128 stands for zero in the data rows.
Here are some points:
[149 130 139  95 110 132 132 134 140 172 121 155]
[131 149 162 117 119 151 142 177 128 172 111 172]
[127 146 103 155 113 106 135 102 133 122 149 124]
[107  98 200 150 185 146  97 148 179 255   0  88]
[138 117 137 136 130 116 129 120 138 157  98 120]
[115 134 122  95  76 140 142 143 138 103 121 158]
[114 143 131 119 142 127 125 106 137 108 149 113]
[138 127 133 118  93 136 132 119 142  91 121 150]
[105 172  82 155  95 112 176  84 127  98 155 163]
[101  86 151 165 137  84  81 137 172 108 121 137]
[ 99 119 137 164 112 117 144 139 130 163 132 117]
[122 120 139 169 156 132  90 127 138 146 110 127]
[150 115 184  26  94 168 138 146 136 221 109 225]
[161  94  58 106 170  61 121 110 144  73 188  78]
[134 100 121 184 157  91  65 162 152 131 141 147]
[117 123  96 169 206 125 116 103 179  98  94 107]
[110 119 139 138 134 114 105 143 137 107 139 125]
[128 122 108 145 105  99 141 106 134  99 163 135]
[106 163 110 153 108 103 146  69 132  96 158 127]
[115 106 138 139 134 136 128 123 127 114 150 116]
[134 148  98 111 160 133 161 177  79 119 134 115]
[151 132 172 143  77 174 158 197 125 207  68 206]
[141 134 162 143 151 140 140 139 166 184 127 131]
[121 155 124  99 112 143 113 161  25 147 111 113]
[141 138 141 120 100 164 131 157 127 151 101 159]
[ 91 110 143 173 120 105 148 130 122 146 195 126]
[146 143 137 147  75 175  76 144 100 192  54 171]
[ 95 170 143 183 137  95 176 144  85 189 170  82]
Here are 30 more points, each followed by its number:
[135 130 133 115 130 120 135 136 126 143 124 136] 0
[105 124 133 138 137 175 146  80  95  82 143  94] 1
[121 125 113 142 149  95 131 124 105 139 148  94] 2
[114 140 127  73  90 185 183 119 185 143  41 183] 3
[116 144 108 118 122 131 144 105 140 122 137 121] 4
[126 132 112 130 135 119 152 122 107 104 137 143] 5
[130 112 131 164 138 157  85 141 132 129 141 156] 6
[123 120  99 167 158  48 151 123  38 125 148  73] 7
[ 59  86 143 130 150  98  39 139 181  34 161 117] 8
[132 156 110  81 115 161 144  83 152  49 122 154] 9
[131 138 119 126 119 135 122 106 136  99 110 115] 10
[120 141 123 115 123 135 136 107 134 120 130 116] 11
[139 184 103  90 137 178 128 127  34 140  97 121] 12
[138 148 169 122  94 184 150 194 131 207 116 178] 13
[146 126 138 107 129 148 138 147 141 148 124 139] 14
[151 100 159 109 145 145  97 135 154 150  84 112] 15
[106 167 145 125 141 176 126 136  59 145 102  86] 16
[121 140 104 178 131 119 158 141 126 151 116 104] 17
[127 136 129 150 139 112  90 133 131 124 147 119] 18
[133 137 138  97 105 165 144 106 140 104 115 159] 19
[219  94 113  37 133 119 121 169 131 213  77 255] 20
[114 126  93  87 160 161 128 134  78 121  59 113] 21
[128 151 148 101 137 147 136 112 167  96  58 150] 22
[137 137 138 108 104 166 127 121 139  97 125 160] 23
[ 47 109 218 172 175 125  32  90 199  76 128  89] 24
[119 167  68 170  91  58 166  19 144  32 182 126] 25
[137 114 144 199 141 127  80 157  93 171 157 118] 26
[125 153  98 114 146 144 115 101 126 134 142 125] 27
[144  96  76 112 177  82 116 126 126  98 157  75] 28
[127 132 120 113  98 117 144 120  87 132 141 138] 29
Which of these numbered points is nearest to each point below by angle, seen from the average point of the first points? Its number follows each.
[147 115 135 132 126 129 126 124 133 160  99 112] > 15
[170 119 122 105  97 119 136 164 137 175  97 173] > 20
[156 152 184 143  94 196 172 225 140 206  90 175] > 13
[131 152 170  96 127 153 161 140 157 115  83 138] > 22
[107 117 120 122 146 157 138  95 129  93 139  93] > 1
[127 158 109 162  86 110 153  84 138  94 143 148] > 25
[124 106  89 148 110 135 158 143 143 215 118  87] > 17
[138 121  73 142 127 137 142  77 120  75 136 111] > 10
[146 162 123 114 140 140 124  99 124 103 169 140] > 27
[134 103 170 140 145 114 103 124 176 117 140 110] > 24
[149 125 128 108 114 126 129 142 138 149  96 153] > 20
[137 151 100  86 133 141 121  93 158 114 156 100] > 11
[132 155 109 148 129 155 153 102 113 140 121 119] > 1
[135 146 156 105  85 198 170 219 117 207  67 205] > 13
[131 109 140 111 135 116  88 138 132 148 108 112] > 15
